Rows are one point carried round by a steady rotation, each followed by how many steps it has turned.
The counts run from 0 to 456.
[117 134 161 120  95 155 121 128 120 119 134 143 106 147 110 133 126 123
 157 152 122 123  95 151 100 142 127 103 124 165 156  98 164 121 137 169
 150 143 162  72 116 149 100 138 140 119 122 118 182  94 125 114  82 145
 135 141 158 194 111  95 144 127 129 130 121 115 113 107 150 174 178  98
 136 153 107 136  97 139  74 134 166  73 142  91 118 116] : 89
[119 122 164 128  99 161  96 111 127 146 177 166  91 140  98 114 126 116
 156 152 136 108 107 157  79 133 128  81 136 157 114 108 158 103 149 201
 153 125 165  72 130 146 103 127 135 110 117 115 164  96 129 102  97 140
 148 115 152 172 121 122 139 131 126 147 130 112  96 115 167 167 171 104
 158 139 110 146  86 146 103 123 145  91 154 104  95 136] : 137
[114 146 170 113 109 143  99 114 107 151 148 167  88 135 103 133 115 120
 148 148 152 100 122 162  88 146 135  79 150 156 134 103 190 122 153 169
 142 123 180  86 116 155 121 120 162  84 148 114 171  81 126 111 117 157
 137 144 155 170 115  97 142 124 109 136 133 121 107 136 167 181 157 114
 181 121 118 137  90 155 110 138 159  93 125 126 106 135] : 308
[131 115 151 105 101 139  77 115 129 137 165 141  84 172  91 135 129 112
 166 139 125  99  98 151  73 123 149  89 149 155 112 102 164 119 151 182
 135 114 155  77 119 145 106 146 132 112 128  97 163  73 120 115 112 156
 148 132 145 159 122 110 146 127 130 116 110 103 114 137 182 163 171 130
 157 136  97 155  94 136  96 145 130  70 138 123  88 114] : 446
[127 138 164  91  85 140  78 116 104 139 146 159  93 159  95 134 135 118
 163 137 116 108  91 150  72 145 133  89 128 163 160 105 177 107 148 177
 111 123 164 104 128 150 108 137 137  92 149 131 187  95 116 123 101 142
 136 139 147 164 133  82 115 119 128 123 132  98  97 146 179 156 164 117
 155 144 124 145  80 158  85 131 129  91 139 123  90 117] : 238
[129 136 198 114 141 150 120 134 132 129 142 169  72 182  94 136 118 113
 161 160 126 100 118 148  83 142 141 116 129 171 145 103 173 158 171 202
 144 105 157 104 118 141 111 106 127 101 151 125 161  90 137 117  94 150
 162 132 149 145 119 103 139 115 139 128 118 122 119  95 176 173 154 117
 143 148  99 153  79 133 114 146 153 106 150 126 108 114] : 360
[102 151 148 122 119 155 130 144 118 125 164 158  94 167  90 143 111 116
 161 160 127  89 107 158 104 139 121 100 145 160 133  99 175 126 156 177
 147 113 161  77 104 134 123 127 137 102 143 124 159  93 149 122  95 160
 158 124 161 150 115  88 150 121 116 127  92 105 125 113 184 182 148 120
 151 123  99 142  92 137  96 154 169  78 157 128 133 111] : 4
[144 145 185  96 104 127  90 114 110 131 119 158  77 153  92 136 129 115
 152 146 139 109 109 144  76 149 143  91 142 167 154 100 196 137 154 164
 125 126 163 105 126 148 104 131 151  92 160 123 182  74 125 126 111 139
 144 142 151 169 125  88 127 108 129 124 138 129 107 138 171 167 166 119
 164 140 115 145  88 139 110 138 141 105 125 129 102 115] : 76
[125 152 166  92 111 150 106 122 105 135 136 162  87 162  87 145 126 117
 161 151 120 118 114 143  98 147 137  80 130 166 156 113 187 150 153 169
 103  96 191 115 108 134 116 130 144  77 165 119 169  81 127 134 107 151
 144 127 128 151 115  93 141 110 108 117 111 127  98 119 164 160 159 124
 174 144 121 121  85 134  91 141 150  89 131 123 102 135] : 200
[132 110 176 112 116 157 116 132 125 133 140 159  78 167  88 135 116 133
 169 151 123 124 104 129  84 150 123  92 115 158 161  91 184 129 145 183
 156 114 152  89 127 119 100 131 123 121 153 126 200  93 147 120  84 151
 136 122 158 158 127  92 143 113 126 143 123 109 110 110 184 159 155  96
 131 147 120 128  90 124  73 135 138  97 155 112 121  91] : 229
[123 139 185  92 100 146 119 124 109 115 120 160  98 155 110 136 123 126
 159 145 114 132 111 154  99 148 128  92 111 173 178 103 171 145 139 190
 117 120 179 100 116 148 111 139 137  95 137 119 181 100 113 117 102 151
 130 159 143 185 123  90 134 129 121 128 123 122 104 118 155 180 169 103
 134 168 125 135  85 146  78 121 170  82 136 108 111 113] : 66
[133 105 179  95 101 153  78 111 138 125 141 147  92 153  97 117 132 118
 153 143 116 118 107 144  70 139 139  79 121 159 145 107 182 148 147 192
 129 104 168  94 121 142 104 135 128 104 125  98 166  89 120 116 123 153
 124 143 144 163 121 107 139 125 130 129 127 120  92 116 166 167 175 113
 142 165 128 142  88 149  87 128 129  82 134 118  91 117] : 426
[123 121 175  94 125 156  98 134 121 121 149 166  89 188  95 128 121 121
 164 153  98 123 113 146  83 135 136  93 115 163 149 103 168 154 164 206
 111  94 177 111 110 137 119 130 120  85 130 105 156  98 128 118 111 150
 148 136 134 154 119 108 140 132 132 121  99 112 112 109 174 166 159 115
 134 162 113 148  82 136  91 132 151  79 153 116  91 117] : 194
[110 131 149 125 113 174 127 140 121 127 158 150  88 157  87 133 114 123
 160 157 124 124 106 153 105 131 128  93 134 166 144 107 156 143 157 185
 152 113 185  73 106 137 111 123 144 100 134 107 159  95 148 119 100 146
 150 113 154 155 103 103 156 125 116 124  93 122 112  82 166 173 162 107
 157 149 107 120 101 124  79 137 177  77 155  96 122 136] : 170
[122 106 201 114 118 157  95 111 138 143 140 161  80 135 102 122 128 128
 144 146 140 110 120 148  78 145 139  73 139 155 134  97 186 148 152 191
 156 112 170  90 119 146 113 120 141  95 138  92 172  88 129  99 120 163
 128 157 147 162 121 119 142 118 125 152 141 128 101 111 166 179 168 106
 154 148 127 142  93 151 107 129 137 103 134 124  94 128] : 125
[120 141 161 134 120 149 134 131 130 125 148 148  85 150 100 142 109 123
 152 156 148 111 112 159 111 138 126  97 152 150 126  94 177 133 149 168
 164 118 163  64 103 132 122 130 150 107 144 112 172  78 141 114  97 158
 152 135 164 175 111 100 157 119 114 136 113 121 126 109 163 195 158 112
 159 132  99 131 102 133  93 156 166  79 156 117 127 116] : 305
[121 141 153 100  95 159 105 130  92 130 153 166  83 160  82 135 112 130
 164 148 124 140  96 144  93 137 127  82 130 166 154 114 171 125 162 173
 124 106 189  96 120 140 115 136 140  86 148 115 177  92 131 134  93 135
 135 111 138 152 112  98 142 112 107 120 109 110  96 112 160 149 164 120
 171 143 125 114  89 132  79 131 167  84 147 100 114 138] : 196
[111 141 146 112 107 161 109 123  94 145 162 163  89 152  92 125 116 120
 157 149 132 136 101 154  95 130 124  73 134 165 141 114 167 127 158 176
 136 116 199  87 111 149 119 127 153  90 137 105 163  92 135 120 106 133
 145 109 147 162 110 103 146 119 107 134 112 110  92 106 161 156 162 111
 181 139 128 122  92 137  84 121 164  78 143  97 105 152] : 169
[156 111 174  93 102 127  93 101 125 123 127 156  83 173  99 141 124  99
 164 145 145 122 102 145  75 133 160 107 140 164 134 100 178 129 154 179
 134 118 150  92 129 152  96 145 134 112 133 107 175  75 117 122 105 126
 161 140 150 189 118 114 139 119 126 120 127 119 117 126 151 171 179 116
 149 147  95 157 100 131 100 140 138  81 129 113  82 115] : 91
[ 98 153 176 132 116 165 133 140 107 140 157 173  88 148 106 127 108 127
 146 158 127 103 118 166 101 146 117  91 132 163 151 104 179 128 156 182
 152 122 172  85 119 147 117 109 151  95 142 132 170 103 143  99  92 149
 139 138 162 165 113  88 142 122 119 149 119 113 118 104 160 174 158 101
 159 133 118 135  83 149  93 134 181  98 152 114 129 131] : 336
[137 132 175 112 128 149 138 140 119 114 136 163  76 178  94 143 104 123
 170 149 124 124 108 132 105 143 132 120 129 161 162  97 185 152 153 179
 151 108 158  87 111 127 113 131 121 111 149 121 181  95 147 122  87 147
 154 135 150 172 114  95 151 114 126 121 105 118 126 107 171 179 152 109
 134 147 102 137  95 124  84 144 160  89 159 122 125  96] : 47
[113 138 171 103  99 147 100 117 118 123 126 154  89 147  92 141 140 129
 147 143 112 124 107 149  92 141 123  76 118 156 160 102 180 147 146 170
 118 120 184  92 116 143 114 141 153 106 156 108 181  87 125 130  98 152
 125 144 141 167 113  81 141 100 120 122 123 133  96 105 153 172 171 113
 165 162 129 113  90 142  70 136 156  91 122 105 106 131] : 405
[114 142 165 103 109 145  97 111 117 138 143 157  93 149  93 130 119 115
 144 146 131 121 116 163  88 135 142  80 149 161 130 106 173 148 161 175
 128 105 192  90 106 157 123 128 160  86 149  88 155  78 125 114 121 153
 144 136 145 170 108 113 150 123 103 120 115 136 105 117 148 173 175 132
 184 144 110 131  92 150 103 138 163  79 122 111  96 153] : 146
[101 125 170 142 114 166 116 130 125 140 160 158  91 142  98 113 127 126
 138 165 126  95 103 166  91 139 117  92 133 155 133  90 170 126 146 193
 171 132 159  69 123 141 111 111 148 115 126 114 164  97 144  96  88 166
 135 132 163 165 119  96 149 128 130 154 124 115 113 100 173 193 165 104
 147 137 117 140  88 146  91 138 156  83 153 107 125 128] : 132
[117 141 155 130 107 148 117 117 127 135 145 147  82 143  96 138 121 127
 147 158 138 107 104 167  98 135 130  89 143 160 124  90 172 130 154 156
 163 134 171  61 115 143 118 127 157 119 153 107 176  81 141 117  82 157
 135 129 163 167 113  87 149 106 112 137 127 127 116 100 165 186 165 112
 178 131 103 122  95 135  85 148 157  93 140 105 121 128] : 127
[140 149 176 101 119 139  96 123 111 133 138 169  76 174 101 128 119 103
 161 148 130 132 114 149  94 139 154  99 146 169 138 113 171 147 166 194
 120 101 185 107 111 164 110 126 140  83 155 113 155  78 123 126 110 131
 162 131 130 173 110 115 136 123 115 119 118 115 111 112 158 159 166 128
 169 145 110 139  87 137 109 130 165  91 126 116  92 141] : 350
[109 131 161 100  97 153  95 116 121 128 127 139  96 129  93 136 135 132
 143 148 121 103 111 159  90 139 119  71 129 158 156 101 190 144 140 164
 125 119 187  77 111 139 120 129 156 101 153  97 181  81 129 125 109 161
 116 149 147 156 121  84 154 106 113 130 128 130 100 118 159 183 166 113
 163 152 127 119  89 143  77 146 149  80 124 111 107 129] : 432
[124 103 168 120 112 151 110 116 146 124 143 148  91 161 100 130 120 114
 164 157 132 117 101 148  82 130 145 105 133 164 127  96 159 139 153 191
 168 120 155  63 115 139 101 133 128 122 115  99 165  83 134 102  97 147
 149 136 155 187 110 120 153 125 125 130 119 112 119 102 156 191 175 113
 134 154  93 142  98 133  87 139 150  73 150 100 105 115] : 117
[132 124 188  99 111 146 114 113 153 118 117 142  87 162 106 142 136 120
 149 149 117 103 124 154  96 139 137 100 129 161 160  93 180 158 152 178
 141 120 167  92 109 143 111 135 144 108 143 106 172  81 128 120 114 153
 140 162 148 182 116  93 143 116 126 125 129 140 120 102 151 196 169 112
 138 159 105 143  97 145  91 148 155  88 128 123 107 119] : 97
[127 139 163 113 108 128  93 113 127 135 140 150  87 162  96 145 134  98
 149 147 142  83  97 161  68 138 155 105 150 162 120  92 174 123 156 166
 149 134 143  80 126 152 113 134 152 116 152 111 170  73 124 126  99 140
 159 140 157 179 119  93 138 112 130 120 130 124 117 123 161 178 171 131
 168 131  84 157  93 140 113 155 139  87 129 127  97 118] : 107
[141 134 160 109 122 148 103 127 106 139 148 163  72 175  73 141 103 120
 169 152 133 120 101 132  83 140 142 101 139 160 135 101 183 125 171 176
 139 104 162  95 121 121 110 128 129  98 160 120 175  80 151 128  76 138
 155 108 146 141 126 105 149 102 125 124 113 108 105 107 176 152 156 123
 168 130 101 133  87 118 109 146 132  97 157 113 109 110] : 203
